One turning vector, and how many ticks it has turned
The counts run from 0 to 710.
[164 115 169 120 124 121 133 123 101 125 115 148  99 135 124  96  97 129
 118 154  82 116  60 106 162 132 122 117 135 103  96 140 207 144 164 155
 125 144 176 170 117 132  87 120 105  90 148 164 147 147 145 118 106 106
 130 152 110 129 158 177 105 113 120 106 111 112 140 161 158 151 126 114
 193 108  95 119  75 156 166 127 124 168 126 124 133] | 453
[167  92 149 128  97 113 155 109 114 135  93 137 112 126 104 111 122 117
  98 160 144 148  97 119  99 100 110  83 121 100 128 138  96 156 189 116
 147 108 102 136 165 115  93 111 148 158 140 136 105 123 114 128 152 170
 134  76 121  70 178 162 134  84 136  79 152 187  95 180 136 130 141 124
 123 104 146 133 124 146  96 106 130  89 156 165 101] | 84
[139 117 142 138  95 145 135 129 125 128 110 108 124 146 107  37 125 134
 109 148 184 145 136 119  88 129 170 126 106 141 109 119 187 109 150  85
  96 123 126 167 124 132 110 145  71  93 101 132 112 132 155 160 155 140
 147 141 108 102 137 113 132  95 124 122 120 143 132 195 119 115 143 128
 121  81 112 164 128 143  89 123 123  80 159 161 173] | 336
[156 118 104 102 114 105 127 138 117 170  99 162 105 162 173 114 114 117
  75 146 121 103 112 128 140 151 103 108 145  89 120 117 156 118 189 144
 204  93 151 145 114 128  73 118 132 114  96 173 111 204  94 130 156 127
 109  97 127 106 148 176 147 122 118 136 156 156 100 128 178 136  79 130
 167  74 114 114 115 136 154  95 139 127 135 142 113] | 76
[132 166 145 118  94 142 186 145 149 153 156 155 137  95 136  48 143 152
 142 104 122 158 160 137 139 138 116 139 157 102 139 171  80  92 166 118
 112 119 110 144 141  97  75 169 129 102  71 166  66 147  96 136 126 140
 101 101 131 126 126 100 131 113 144 166  85 131 126 144 101  70 116 117
  77 106 139 141 160 115 123 131 152 128 154 147 112] | 109
[118 132 143 122  85  97  90  98 184 161  99 109  88 126 127 104 120 125
  68 154 114 201 129 147 104 130 143 105 154 112 102 130 175 135 125 105
 137 174 109 123 111  93 126 114 142 100 138 153 134 106 143 131  85 190
 135 154 138 140 130 171  97 116 126 109  96 127 153 190 138 130 156 124
 109 111  96 121  75 103  88 112 105  92 122 155 156] | 609
[138 143 140 137 111  96 149 134 152 130 137 163 137 126 170 136 127 143
  80 141 137 151 113 110 155 100 122 108 112 178 135  64 111 110 149 157
 135 139 121 113 118 106 120 106 111  92 102 146  89 161 144  73 126 108
 146 113 133 117 147 143 111 127 154 144 127 137 178 218 163 124  76 167
 127  70  89  78 135 146 140 171 156 136 110 153 114] | 481
[133 118 156 132  96 107 156 101 180 132 110 113 124 146 158  58 112 123
  92 131 141 136 108 118 118 125  89 144 131 127 110 189 146 164 167 135
 125 136 138 116 115 108  40 152 110  76 148 160 119 130 139 138  81 125
 112 137 114 120 107 151  91 103 103 154  41 133 152 156  94 136 128 151
 113 133 107 120 118 168 110  80 140 130 111 119 188] | 526
[140 136 131 146 124 184 135 157 137 189 160 160  97  97 159 112 110 156
 104 135  86 120 138 152 151 140 124 155 150 133 140 118 149 108 136 113
 123 135 149 195 133 107  90 130 113  76 106 144 109 168 144 139 136 112
 114 105 126 151 126 131 113 157 165 129  87  87 133 153 162 106  79  96
 178  84  83 109  87 107 137 143 139 165 142 138 147] | 674
[105 131  96 158 105 118 118 118 168 174 162 112 117 148 114  90 123 130
  47 151 142 157 164 157 114 117 163 131 111 119 138  82 141 130 129 129
 149 137 128 146 104 129  98 106 109  99 113 128 120 129 127 128 140 145
 170 131 150 168  78 172  99 129 162 142 118 168 164 153 139 122  91 161
 113 100  72 127 162 137 102 120 112 103 120 189 130] | 477
[ 86  96 153 127  91  93 124  93 198 110  90 140 137 154 138 126 123 166
  71 148 110 182 134 145 170  99 131 148 112 129 103 132 171 154 193 132
 141 145 126 134 129  97 110 114 126  95 125 133 149 149 128 123 126 155
 123 128 148 146 182 130 112 117 111 126 117 128 186 144 129 108 154 176
 174  60  86 128 125 137 158 182  94 147 137 122 160] | 290
[167 142  99 113  68 150 184 135 116 119 191 173 157 119 134  88 138 139
 124  99 102 141 141 144 141 119 138 130  91 127 126 124 143  79 138 150
 121 128 113 172 112 135 105 127 105 106 104 135  93 154  90 119 174 108
 136  92 154 133 163 100 107 132 141 139 136 173 159 151 123 119  91 127
 139 100 105  97 173 126 168 191 154 155 155 152 153] | 102
[122 147 126  92 105 138 168 134 209 149 189 177 104 137 189 143 170 116
  91 143 121 152 164 137 164 132  95 118 186 112  98 158 124 158 161 144
 133 138 139 134 124 118 102 132 116  97 136 130 111 142  91 127 108 172
 100 115 141 163  91 127  94  96 175 171  93 139 123 113 115 131 135 116
 109  99  98  97 136  73 150 129 147 119 113 132 128] | 437
[187 116 115  98  88 120 165 171 137 150 148 163  78 120 159 112 110 118
 126 120  96 116 140 167 141 145  87  97 172 110 119 166 119 111 167 152
 125 136 118 139 172  92  85 124 168 140 139 170  82 174 120 146 119 117
  88  95 133 115 153 127 132 139 140 126  98 158 105 143 114 119  95  89
 150  92 108 100  83 134 135 113 176 144 114  85 110] | 681
[143 113 107 156 118 159  73 103 123 138 185 137 117 103  95  81 120 119
 101 141 125 190 119 131 163  93 170 156 138 126 135 132 181 117 152 146
 121 141 130 177 134 111 139 106 131  83 127 109 158 100 126 115 148 157
 165 127 160 177 132 113 112 108 142 112 140 127 141 150 112 115 160 134
 162  74 101 119 124  94 139 165  98 136 149 161 164] | 506
[146 137 144 137  69 112 113 145 135 167 122 141 182 136 129  50 134 139
  97 146 117 184 111 172 155 116 120 117  83 144 161 124 133 128 190 112
 162  76 112 138  86 113  59 112 153 120 112 172 121 165  89 136 119 114
 115 123 141 102 122 145 132 140 121 128 128 143 145 163 130 105  95 199
 159  88  80 142 153 140 145 158 114 153 136 125 120] | 564
[156 110 115 105  89 132 125 128 152 177 120 127  64 118 105  61 119 124
  79 147  95 162 148 145 104 171 124 116 166  47 119 171 141 119 147 143
 147 125 104 145 156  88 103 113 150 103 113 177 109 141 116 132 129 165
 126 119 151 147 143 148 134 114 122 113 129 141 102 112 115 121 143  70
 138 125 139 144  96 100  86  72 123  78 134 158 121] | 685
[132  92 165  94 122 120 181 133 151 109 156 124  76 117 146 118 124 133
  99 137 109 157 118  61 138 134  81 121 107 101 113 172 101 125 172 153
 129 165 111 149 145  68  84 141 128 100 126 113  69 157 130 133 151 141
 109  83 146  98 147 138 105 144 133 143  93 123 115 162 117 139 103 107
 123 144 109 112 125 128 108  91 111 154 117 141 165] | 443
[178 141 111 135  90 137 110 132 109 218 138 111  80 105 128  83  93 113
 130 131 118 168 139 202 151 147 119 119 137 135 128 128 192  94 155 133
 144 150 130 127 112 115  68  92 144 116 122 148 147 121 146 148 152 142
 129 146 111 121  88 133 104 111 142 121 122 169 108 178 142 139 106 113
 116 124  70 139 116 156 118  89 122 165 111 128 123] | 230
[115 110 120 108  98 160 181 103 161 119 125 164 122 129 195 170 117 148
  89 151  99 154 150 133 183 129 141 125 139 120  57 114 127 148 139 139
 140 105 148 153 151 132 114 128  86 102 122 121 117 160 126 106 144 146
 106 101 113 102 148 130 133 122 125 161  94 137 153 127 145 154 147 159
 185 112 131  79 170 150 190 140 138 137 123 128 120] | 294
[140 114 129 117  55 143 207  91 168  79 165 127 128 165 141  85 163 128
 115 142 149 175 122  95 111 123 144 144 146 125  94 157 151 124 150 108
  70 131 120 151 116 148 145 151 107 103 124 144  82 135 120 131 128  98
 103 107 138 113 145  99 133  97 114 160  69 108 131 163  70 149 155 111
  92 120 151 110 167 130 126 146 147  83 158 143 135] | 658
[168 110  95 122 149 136 155 148  93 139 135 116  79 129 116  70 118  91
 117 146 187  93 117 124 146 169 107 116 137 114 122 146 128 109 198 132
 124 106 124 153 173 120  89 138  78 101 142 127  86 122 114 118 182 122
 156 116  98 121 123 151 111  65 116 140 165 186  93 152 142 118  96 104
 134 111 141 110 131 131 124  82 135  97 117 172 141] | 633
[126  92 173 105 132  96 189 102 178 130 146 136  77 112 171 154 128 128
  99 155 110 157 118  80 147  98  75  96 127 148 106 160 121 154 178 133
 135 172  96 129 158  76 100 119 131  89 150 118 102 128 126 133 115 179
 128 106 117 108 140 142  94 126 146 130  97 125 121 192 127 137  94 139
 124 116  86 103  76 124 115 107 124 143  95 159 134] | 444
[117 137 136 143 107  95 131 127 124 128 135 108 104 132  70 111 155 117
 111 135 154 141 161 137 132 135 123 108 150  99 140 137  87 137 148 133
 107 155 109 145 164  99  90 127 111 110 147 115 106  82 137  94  97 151
 188 141 159 169 124 140 103  85 149 148 127 199 180 151 131  90 168 167
 123 119 161 113 162 165 110 137  97  79 112 175 135] | 470
[113 154 125 154 103 144 150 114 180 125 136 125  88 165 125 125 148 150
  91 152 150 157 192 187 143 141 128 115 200 134 120 173 169 161 148  97
  90 165 146 157 149 133  73 125 119 108 171 118 116 101 119 151 101 139
 134 152 120 166  75 112  94  85 144 173  75 154 138 130 118 108 185 134
 150 116 111 129 147 164 119 128 132  66 112 135 144] | 60
[139 149 127 156  60 147 128 109 110 152 170 143 159 119 118  88 130 142
 106 114  98 176 169 172 142  93 200 145 104 117 135 100 159 135 141 118
 135 131 138 148 149 151 101 109 128 123 104 107 147 118  87 133 157 163
 177 115 153 178 123 139 140 126 171 128 140 174 154 143 124 114 157 163
 144  89  96 128 174 141 166 174 110 138 178 176 146] | 99
[202  96 123 110 102 169 151 122 105 150  96 119  93 100 140 116 127 115
 127 146 138 189 111 180 112 136 129  92 159 103  85 140 136 116 177 120
 118 103 111 118 158 149 117 113 130 154 133 134 112 130 110 154 175 147
 130 108  80  85 126 118 129  72 119 102 123 165  88 194 114 169 131  90
 103 132 116 126 136 160 103 113 150 116 129 109 115] | 87
[151 118 139  91 116 156 155 110 119 206 120 147  93 111 134 122 119 129
  89 171 107 164 104 131 142 141 105 127 139 120 131 143 118 120 193 110
 141 109 113 125 143 130 122 131 167 122  99 181  70 181 122 130 124 122
  87  88 137 116 174 165 127 139 121 100  94 113  95 153 159 165 108  97
 120  81 136 161 150 112  84 111 119 119 149 157  96] | 80
[130 123 144 129 108 137 167 113 170  80 132 135 120 173 146 114 154 126
  68 149 129 127  93  76 139 129 141 116 143 135 128 113 202 140 161 145
 146 142 144 156 112 122 129 107  94 101 134 169 127 159 147 134 126  83
 117 118 134 118 161 132 102 140 120 169  84  91 150 174 125 158 116 130
 181 118  71  60  92 168 165 167 138 132 108  91 151] | 207
[156  95 174 120 116  94 133 102 147 106 128 108  71 159  99  43 123 140
 105 175 130 191 100  97 149 133 141 143 105 126 145 158 186 170 178 128
 121 151 135 170 116 115  90 137 130  92 135 122 111 130 127 137 153 129
 148 122 137 146 122 148 109 133 102 140 110  98 100 146 115 137 132 144
 136 130  96 154 103 123 133  71  90 133 103 155 150] | 365
[149 109 153 100  99 122 140 119 162 128 137 102  67 122  91  76 136 104
 103 168 117 166  86 104 148 143 122 137 164 110 118 164 129 154 152 158
 117 144 106 111 158  85 126 128 145  99 153 174  85 124 149  89  96  99
 163 129 147 141 137 163 100 132 111 118  80 149 157 143  95 156 143 127
 122 151 138 110 119 154  61  90 141  87  98 131 125] | 687
[175 102 114 137 101 162 136 104 130 170 112  89  97  97 138 130 136 116
 108 174 119 201 109 158 128 111 141 105 151 111  86 153 142 136 153 144
 109 103 124 120 152 145 125 111 165 167 144 134 154 124 130 150 140 178
 143 123 114 118 133 132 128  61 135  93 118 155 126 194 117 170 136  92
  85 108 114 116 155 120  95 122 124 122 140 111 114] | 88
[126 157 157 123  62 143 157  86 122 157 107 141 135 139 125  77 135 134
 101 114  98 198 135 158 107 133 167 132 154  68 144 142 134 119 145 121
 161  91 108 127 120 167  91 129 151 148  84 170  93 159  95 129 127 126
 117 114 169 118 136 150 158 133 119 125  83 156 126 104 158 119 121 166
 113 120 150 134 194 160 139 148 121 113 161 149  86] | 241
[163 100 160 122 109 119 173 166 131 121 144 121 126  97 164  67 108 129
 136 164 115 168  89  97 138  98  81 113 102 113 104 169 156 130 173 176
 122 127 130 137 139 105  68 151 144  84 129 134 122 177 110 153 137 155
 139 105 132 130 120 136 136 114 109 111 100 135 139 190  57 137  82 111
 106 128  76 120 111 118 135  89 139 168 126 118 162] | 36
[173 123 134 111 121 142 169 129 116 163 140 163  85 100 151 145 117 114
 131 115 161 119 157 152 151 144  64 119 169 133 115 168 115 114 193 103
 114 152 123 148 190 102  86 139 103 105 140 129 100 112 148 122 134 127
 107 106  85  80 147 130  82  80 153 136 101 151  87 173 148 122 144 103
 112  83 149 120 122 179 137 120 138 160 123 105 126] | 303
[149 134 153 131  72 148 154  88 112 165 116 143 103 133 118 140 118 147
  97 131  54 150  94 181 152 105 119 141 141 126 105 136 138 151 169 108
 114 135 163 140 160 142 122 108 169 142 151 167 122 128 139 127  77 129
 140 129 127 150 186 160 116 143 162 109  75 131 174 132 135 152 176 129
 163  72 131 125 144 174 132 180 146 141 169 128  89] | 459
[143 153 150 140 108 107 171 144 157 103 149 157 138 153 153  44 148 110
 132 134 165 104 136 104 130 131  72  85 150 122 138 177 123 154 181 119
 113 121 139 134 121  91  52 162 126  96 131 159  91 156  67 145  99 127
 106 123 116 100  86 149 107  94 141 159 121 155 114 155  91  79 111 133
 121 125 120 116  99 115 142  90 163 108 137 140 154] | 112
[158 123 123 104  98 100 106 136 143 142 119 141  49 131 126  83 127 108
 113 132 115 117 140 164 139 168 138 129 200  83 120 184 161 142 161 138
 131 144 137 144 129  92  96 128 150 102 124 194 119 125 108 125 116 131
 125 131 121 150 125 145 106 108 132 132 114 130  79  99 112 125 139  98
 137 104 135 147  65 118  95  68 141  88 118 131 121] | 684
[132 131 123 113  91 148 144 127 183 160 124 153 171 110 179 103 126 159
  81 151 120 164 100 128 169  85 111 135 124 130 103 116 123 135 200 161
 138  94 123  88 153 115 120 139 155 101 111 184  98 179 111 106  93 132
 123 100 127 117 153 124 136 116 138 134 103 141 153 136  99 138 105 140
 118  62 137 100 161 118 113 165 136  99 162 135 102] | 488
[116 126 133 111 125 132 138 162 154 114 132 141 119  99 130  83 140  97
 109 155 128 201 135  99 115 119 107  79 155 100 128 131  99 124 121 147
 130 142  92 130 171  70 114 122 123 107 147 129  94 113 143 135 118 181
 101 109 166  81 147 135 120 130 132 107  89 140 147 197 119 101 131 153
 143 129 110  78 110 112 102 137 134 133  96 148 143] | 198
[106 127 135 141 105 141 151 140 185 152 147 146  80 132 120 138 174 137
  93 159 145 163 176 173 142 136 107  95 193 127 108 160 119 151 140  89
 116 146 131 134 164 108 109 128 130 123 172 106 113 111 133 154  91 166
 128 138 123 168 114 132 106  80 157 166  88 152 151 163 124 109 175 128
 157 114 118 102 135 127 139 149 136  88 113 133 144] | 59
[131 120 165 146 109 110 112 107 137  96  99 108  98 141  91  25 107 132
  73 115 155 190 124 104  82 146 164 140 150  92 127 159 157 110 151 120
 148 163  94 145 136 104 103 103 122 103 124 165 116 106 160 146 104 129
 137 139 153 123 143 161 113 133  73 115  85 131 149 170 154 106 135 161
 117 104 135 128 118 191 101 104 115 110 105 150 160] | 611
[204 109 127 151 100 140 129  97 119 135 126 106 114 141  84  64 145 112
 119 176 183 167  70 145 133 108 171 144 144 123 111 150 202 123 181 139
 102 136 138 147 121 145 110 121 145 111 150 145 144 118 118 133 134 115
 160 147 113 130 112 117 104  64 104 112 139 135 103 175 116 149 161 100
 105  99 112 158 151 132 106 126 132 111 157 141 146] | 90
[143 146 115 108  64 114 170 114 143  97 194 182 110 170 162 123 172 131
 136 122 133 114 131 143 177 127 131 103 155 137 116 110 160  94 149 154
  98 158 145 164 100 125 133 143 107  82  99 143 110 123  84  85 133 123
 143 126 125 132 137 134 102  90 172 161 135 137 135 159 144 126 113 122
 136  87 120  94 105 120 175 183 168 141 133 151 110] | 104
[181 142 114 132  80 109 154 160 102 124 175 156 126 126 138  84 112 168
 143 121  75 139 104 144 171 130 116 162 122 138 137 161 185  81 166 157
 110 152 136 169 121 103 100 138 138  92 132 160 134 164 104 130 140 118
 140 100 134 173 159 108 114 122 132 129 124 137 165 118  96 112  83  97
 168  89  77 129  86 135 160 160 149 170 170 123 151] | 593
